0: [-80 -45  42   1  73  -9 -38 -13  42   0 -31  -3 -38  -9  58  19 -15  -6  17 -16  28 -52 -28 -42 -57  10 -20]
1: [ 33  28 -55  -2  30  -1  38   1  37 -33  -1   3 -23 -24 -42  12 -15  -4  27 -23  15  59  12  30  26  19  84]
2: [-30  32   0  55   5  -5  22 -29  39  27  16  -2  18  20 -24  11 -28   0   8  -8  36  14 -17  12  51  48  33]
3: [ 70  70 -39  15  14 -49  72 -24 126  -1  57 -27   2   0 -87   3 -11 -13 -38  21  -9  84  45   2  35 -24  40]
4: [ 47  18   5  -1 -92 -12 -19  13 -43   8  11  21   7 -17 -36   9  58 -19 -26  11  -3   9  80  -7 -25 -66 -16]
5: [  9 -15   7   1  -9 -24 -24   3  47   8  -5 -24 -12  -1  20  -7  36   4 -16  12 -16 -18  43 -35 -58 -63 -53]
6: [ 33  -2 -16  -2  24  53 -45  35  33 -26 -47   8  -2  13  11 -53 -18 -23  14  20 -13 -79   3 -46   2 -25  -9]
7: [  3 -25  -8 -26  33 -33  -3  -3  79  10  17 -22  26  40   0 -14   1  17  -5 -14 -34  41 -48  10  -9 -30 -29]
8: [ -7 -34  18 -13  -9   6 -61  18  14  -2 -43  -1   0   9  23 -48  25  11  -6  12 -29 -70  13 -59 -48 -42 -47]
9: [-15 -22  18 -18  31  -5 -18 -12  59  21  -9  19  35  40  21 -24 -12 -12   5  10 -21 -19 -50 -29 -10 -30 -49]
10: [-43  -9  22   3  -9 -10  13  -1 -79 -10  -8  20 -18 -37  46  33  15  14   3   2  29  12 -16  19 -33  39  24]
11: [ -33   18   29   31  -25    9   20   -5 -100    8    0   22   -4  -25   29   42    7  -16    4    0   53   -7   -2   13   10   56    7]
12: [   3  -31   30    4  -34 -100    8  -15   43    7   17  -47  -28    1   52   15   78   51  -22    7   -6   28   69  -33 -114  -28  -61]
13: [  5 -53 -11 -22  -6 -49  -5 -10  22  28  -6 -20  35  72  18 -42  27  90  22 -44 -37  49 -19  37   2 -24 -28]
14: [-10 -28  23 -28 -69 -54 -10   8 -86  -6   0   5 -21 -45  -5  10  62  36 -27   3 -10   4  68 -15 -60 -12 -18]
15: [ -7  53 -10  22  32  -4  55 -16  48 -15  12  -7 -43 -35 -26  44 -28 -16 -13  -5  32  28  14   3  25  51  67]
16: [ -20  -10  -10  -26   22  111    1   21 -124  -34  -46   90    0   -4  -11   20  -55  -49   77  -12   39  -59  -37   44   58   40   34]
17: [  6 -40 -24 -44  67  17 -32   6  59  -4 -18  -4  14  37  23 -25 -22 -16  30 -21 -38   6 -59   1   8 -37 -18]
18: [-30  53  35  28 -36   3  32 -19 -32  -3  15  22 -41 -63 -59  78 -13 -37 -15  32  52   0  39 -37   3  44  43]
19: [-40  20   8  12  15  30  24  -6 -40 -25  -8  29 -47 -54 -43  54 -46 -20  23 -12  42   4   4  -1  23  74  80]
20: [ 63  60 -34  15  15 -49  54 -29 126   5  48 -27 -12  -3 -80   6  -7 -11 -22  17  -4  82  47   5  22 -13  51]
21: [-38  -3  14  11  53  23   6 -19  -4 -15 -32  16 -56 -10  19  21 -47  -9  27   1  44 -46 -19  -4  -1  65  31]
22: [ 23  70  -1  40 -11   1  41  -8  -7   6  21  -6   9 -14   9  31 -24 -28 -26  15  30   7 -10   7  36  37  15]
23: [ 29 -12 -20 -20  19  18  -8  19  54  -2   8  -4  25  12 -15 -29 -20 -28  -6  -3 -32  10 -13 -20  13 -40  -3]
24: [ 22  23 -47  -2  75  15  29   3  97 -26  -9 -29 -16  12 -13  -6 -70 -21  -7 -25  -3  21 -66   7  49  38  59]
25: [   6  -21   10  -28  -94  -26   -1   23 -120  -18    2   15  -19  -43  -22    8   72   27  -28    4  -10   15   89   -4  -47  -22  -27]
26: [ 10  20 -40  -5  32 -26  40  -5  27 -17   2   2 -45  -6 -31  20  10  11  15 -34  19  49  27  52  -2  30  70]
27: [-13 -30  17 -14  27   6 -28  -3  60  19   7 -27  21  21   8 -32 -16  -6  -4   8 -32  -6 -33 -22 -12 -32 -44]
28: [ -9  12   6  -6  20   1  10 -13  40   8  -8  16 -39 -22 -25  37 -18 -24  11  -4  20 -10  15 -23 -16  -2  16]
29: [ 12  24   2   4  -3 -18  27 -28  52  31  42  -7  24  41 -46   7 -10  -9 -32   5 -10  57 -10  20  21 -22  -7]
30: [ 105   37  -70  -23   23   44    1   33   86  -23  -11    7   -2  -18 -103  -41  -33  -51    1    7  -41   18   42  -24   46  -64   55]
31: [  8  94  14  55 -13 -40  72 -36  32  10  51 -11 -15 -26 -19  57  -6 -37 -37  31  62  25  38   2  13  33  32]

[ 21 -16   9 -11 -34   7 -33   7   3  20   8   3  33  20  10 -13  25 -19 -13   9 -25  -6  40  -8 -18 -82 -55] 5 4
[  2   5  21   1 -31  27 -50  13 -25  13 -18   1  16 -10   5 -37  16 -23 -24  17 -10 -65  15 -44 -20 -31 -29] 8 6
[ -6 -50  12 -22 -16  26 -76  39 -30  -1 -41  -1   7  15  52 -62  25  16  -4   5 -39 -81 -20 -40 -42 -45 -57] 8 6
[  17 -103  -25  -63   -7   41 -111   67  -29  -20  -54  -28    9   10   77  -97   25   47   13   -9  -79  -61  -23  -22  -45  -85  -57] 8 6
[ 29  21  -6   1 -29 -13  16   0 -28   9  35   3  36  33  11  -1  16  -2 -21  14 -12  31   6  37  22 -29 -23] 29 22
[ 37  28 -38 -12   0  96 -59  39 -25 -24 -21  27   7 -17 -64 -45 -52 -52  14  27 -31 -55   3 -17  52 -19  49] 6 23
[ -2  -4  24  18 -45 -69  20 -18 -22   2  11 -11 -24 -50  -4  29  57  20 -27  12  20  21  92  -3 -66   8  -5] 14 25
[  6 -77 -11 -21 -13 -47 -26   4  21  24  -1 -21  49  62  40 -33  49  80  14 -36 -56  45 -17  47 -10 -39 -45] 13 7
[-17  31 -38  -9  59  66  21  -2 -27 -46 -36  40 -40 -54 -71  20 -96 -44  62 -40  44   6 -34  11  67  82 127] 19 1
[-35 -20  44   7   2   9 -59  14   9  -3 -27 -13 -15  -8  54 -30   9 -11 -12  14 -12 -85  -6 -81 -47 -14 -54] 8 0
[ 39  11 -14   0 -16  -2  -9   0  31   7  23  -6  26   9 -43  -8   9 -29 -14   3 -36  19  21 -17  14 -69 -18] 23 29
[-20  -2  -5   8  73 -73  15 -33 117 -17  17 -80 -36  -7  60   0  10  53 -14 -10   4  33 -11 -12 -45  12   4] 7 27
[ -4  61 -15  28  51   7  54 -25  51 -12  13   0 -48 -27 -26  31 -39 -29   3   0  45  22 -13   4  24  58  73] 15 1
[ -44  -40   43   14  -15 -101  -16  -15  -22   28   41  -69   14   27  127   -2   67   66  -45   -6  -17   22  -11    8  -68    3  -82] 12 13
[ 15  24 -60   8  95  29  17  -5 102 -23 -11 -21  -5   1 -16  16 -75 -26  10 -25   5  21 -57   4  61  37  72] 24 1
[  1 -46 -16 -10  31  28 -14  -1   9  10  -5   8  48  39  49 -25 -16  23  48 -28 -21  10 -72  44  30   9 -13] 17 9
[ 14 -23   9  -3  32 -22 -22  -8  86   8  -6 -38 -19  -5  -2  -6  16 -18  -2   6 -21 -14  46 -44 -42 -60 -26] 5 27
[-49 -37  36  11 -13 -85  -5 -34  -5  26   9 -55 -22  17  69  -5  52  82  -6 -18  14  11  25  15 -57  33 -36] 12 13
[ 46 -17 -23 -31  29 108 -39  47 -15 -27 -65  54  16  25  -7 -46 -46 -45  56   6 -14 -92 -42 -18  46 -35 -14] 6 17
[ -7   1  26  12 -20 -10   0  -6 -21   7  -3  19 -15 -19 -11  32  16 -12 -10   8  14  -4  43 -19 -32 -24 -16] 28 5
[ 44  -1 -14 -19   5  19 -27  12  61   3  13 -14  23  17 -32 -37 -22 -27  -7   3 -37   5  -8  -7  12 -55 -13] 23 27
[  -6    5   31   26  -50   56   -3    3 -103   41    5   51   71   49   30    1    1   -7   16   20   25  -47  -56   40   69   23  -49] 11 22
[ -6 -30  12 -15   3  -9 -52  -2  44  17  -6 -24 -17   5  18  -4  27  -1  -8   0 -22 -14  42 -25 -50 -78 -48] 5 8
[ -1  15  14  11   5 -27  24 -21  53  27  44  -8  30  47 -17  13  -5   9 -18   9   0  40 -31  16  17 -25 -35] 29 7
[  0  44   6  25  -4  14  12  -9 -43  21  29  11  25  10  32  34 -13 -47 -14  22  29  -5 -46  11  43  27 -15] 22 11
[ -26  -18  -19  -15   18   54   -1   15 -103  -30  -44   42   -5  -14   10   12  -26  -17   55  -16   22  -31  -21   31   27   37   23] 16 11
[-41  27   4  41   9  10  20 -36  20  10   9  17   8  27 -12  17 -39  10  16 -15  42  -1 -29  22  47  56  28] 2 22
[ -13  -12  -16  -24  -39   94  -19   34 -127  -29  -24   69   -1  -29  -25   22  -23  -19   41  -36   15  -16  -25   72   66   36   58] 16 19
[ 15 -14  23  -4   2 -43 -28  -9  71  13  15 -41  -4   5  33  -6  44  10 -30  25 -29 -10  49 -41 -68 -59 -66] 5 12
[ 19  25   4   9   4 -15  32 -10  74  18  15  -1  36  34 -29 -13  -8  10 -13   8  -5  12  -8   1  27  -5  -4] 29 23
[ 21  25 -30  15  -3 -10  14  -4 -12   5  13 -21  19  13  24   7  -5   8 -17   2   3  22  -8  24  21  14   0] 22 29
[-31 -18  36   5   4  12 -52  10  28   4 -18  -7 -24  -6  30 -27  -3  -7 -24   5  -7 -80 -15 -72 -45 -17 -29] 8 0
[-15  42  19  18 -32   5  14  -7 -30  -6   6  39 -30 -53 -67  46   0 -31 -18  25  38 -15  45 -26  -2  30  33] 18 28
[-46   2 -17  -3  77  38  10   3  -4 -33 -26   2 -30 -27  32  22 -50 -10  47 -37  27 -20 -69   7   6  71  65] 21 19
[ 30 -23 -11 -12  10  49 -39  24  32  -5 -43  -5   0  18  -4 -54 -17 -21   9  23 -14 -69 -12 -45  -1 -32 -25] 6 8
[ -7 -71 -13 -25 -10 -40 -11 -10   9  17  -3 -20  39  65  34 -43  40  81  10 -34 -46  43 -29  48  -8 -16 -28] 13 7
[-33 -49  23  -6 -21 -24 -36  -6 -31  41  14  -1  50  75  68 -27  43  55  26 -21 -17  12 -55  43   1 -19 -72] 13 9
[-42   1   7  32   0   4  12 -23 -19  30  38   2  38  39  20  20  -5   2   6 -17  18  14 -76  13  39   6 -16] 2 22
[-45  54  11  41  52 -30  46 -47  86  -6   9  -7 -68 -46 -42  52 -38  -4   9 -16  70  22   8 -11   8  92 112] 15 19
[ -30  -41   -3  -21   11   16   -9   11 -108  -18  -27    7   -2    6   63    6   25   23   39  -41    3   -9  -14   27  -21   35  -13] 10 11
[-31 -40  -9 -12  23  26  -9  22 -74 -27 -31  10 -21  -4  39   4   4  17  32 -17  -3   1 -17  33  -5  36  12] 10 11
[ 49   0 -35 -29 -12  47   2  11 -12   5   8  40  61  43 -51 -23 -22 -14  23   1 -38  30 -33  45  68 -48  -2] 23 29
[ 48  29  22  18 -34  -8   5  -2  49  15  -5 -16  -8  -2 -15 -11  24 -21 -27  44   8 -40  61 -41 -19 -30 -49] 5 4
[ 60  25   6   5 -91   1 -31  11 -64  17  22   2  18  -8 -16  -9  63 -19 -29  55 -28 -17  98 -20 -26 -94 -52] 4 25
[-48  38  26  33  20  27  20 -24  11  35  20  22  29  31  -7  10 -59 -29  14  -1  34  -7 -90  14  75  49  15] 2 22
[ 64  37  30  27 -98 -11   6   0  12  30  12  11  28   7 -40 -25  54  -6 -48  58   1 -35  88 -33 -10 -38 -49] 4 5
[  2 -26  -4 -22  -3 -12 -31   9  26 -14  -8 -18 -30 -30 -24 -14  30   5 -11 -13 -28   1  36 -32 -47 -41   8] 5 28
[-12   2  16  17 -16 -38  18 -19  10 -13  13  -5 -33 -46 -25  38  34  -8 -16   6  13  16  83 -21 -25  -4   7] 28 18
[ 12  -2 -10 -13 -37  79 -45  44 -84 -11 -30  37  14   0  -1 -26 -12 -41  25   0 -24 -61  -6 -16  30 -40 -13] 6 8
[ -43  -52   21  -25   -2   -6  -30   20 -108  -30  -24   13  -34  -31   33    9   19   33   17  -14   -3  -20    7    5  -39   21    0] 10 14
[-31  -1 -10  -2  25 -81  35 -24  44 -12  14 -62 -55 -39   2  18  18  53 -24 -24   8  56  45  -8 -49  36  39] 26 15
[ 26  13  -9 -15   5 -23  12 -15  76  22  33 -21  28  35 -56 -16  -9   5 -19 -14 -16  66 -19  26  32 -25  19] 29 7
[  18  -99  -13  -63   18   34 -101   74   -7  -37  -67  -24    8   23   67 -104   28   37   19  -15  -84  -72  -34  -23  -46  -73  -65] 8 6
[   7    9  -22  -12   -2   92    3   27 -127  -17  -45   82   19   -9    6   14  -16  -32   65   -1   39  -48  -21   52   69   23   22] 16 11
[ 17 103   0  80 -50 -65  87 -44  50  26  68 -26 -26 -39 -50  68   6 -17 -68  38  36  48  89  -3  16  41  25] 31 20
[  6  37 -11  26 -33 -66  51 -25  21   2  32 -29 -26 -22 -19  30  36  52 -25 -25   6  58  55  17 -16  34  58] 26 15
[-16 -77  11 -26 -30 -40 -18  -6 -43  26   7   0  61  70  56 -35  58  73  13 -35 -31  28 -39  52  -5 -11 -67] 13 7
[  2  49 -11  28  32 -24  42 -24  58  -2  17 -31 -32 -26 -31  42 -39 -16 -31  -3  34  32  12   0  10  44  56] 15 31
[-21 -39  -7 -19  18  -9   5  10 -46 -22 -35  -5 -46 -39  24  18   3  15  13 -29  10  17   1  16 -37  36  35] 10 21
[ 70  19  21  12 -87  -8  -7  10  15  37   2   9  14  17 -36 -29  31  -9 -41  52  -6 -34  72 -22 -16 -49 -57] 4 5
[-45 -18 -20 -12  78  23  14  -1  -3 -34 -26  12 -28 -28  39  27 -47 -11  43 -34  26 -12 -73   6   7  66  50] 21 19
[-35  23   4  40  22  17   2 -27  13  20  -7  20  11  31  -9   9 -39 -14  22 -21  44 -21 -40  22  57  43  38] 2 21
[  6 -52 -11 -34  -1  -8 -16  15 -63   8  -2 -12  40  52  79 -23  41  37   8 -20 -32  23 -47  27  -7 -33 -69] 13 7
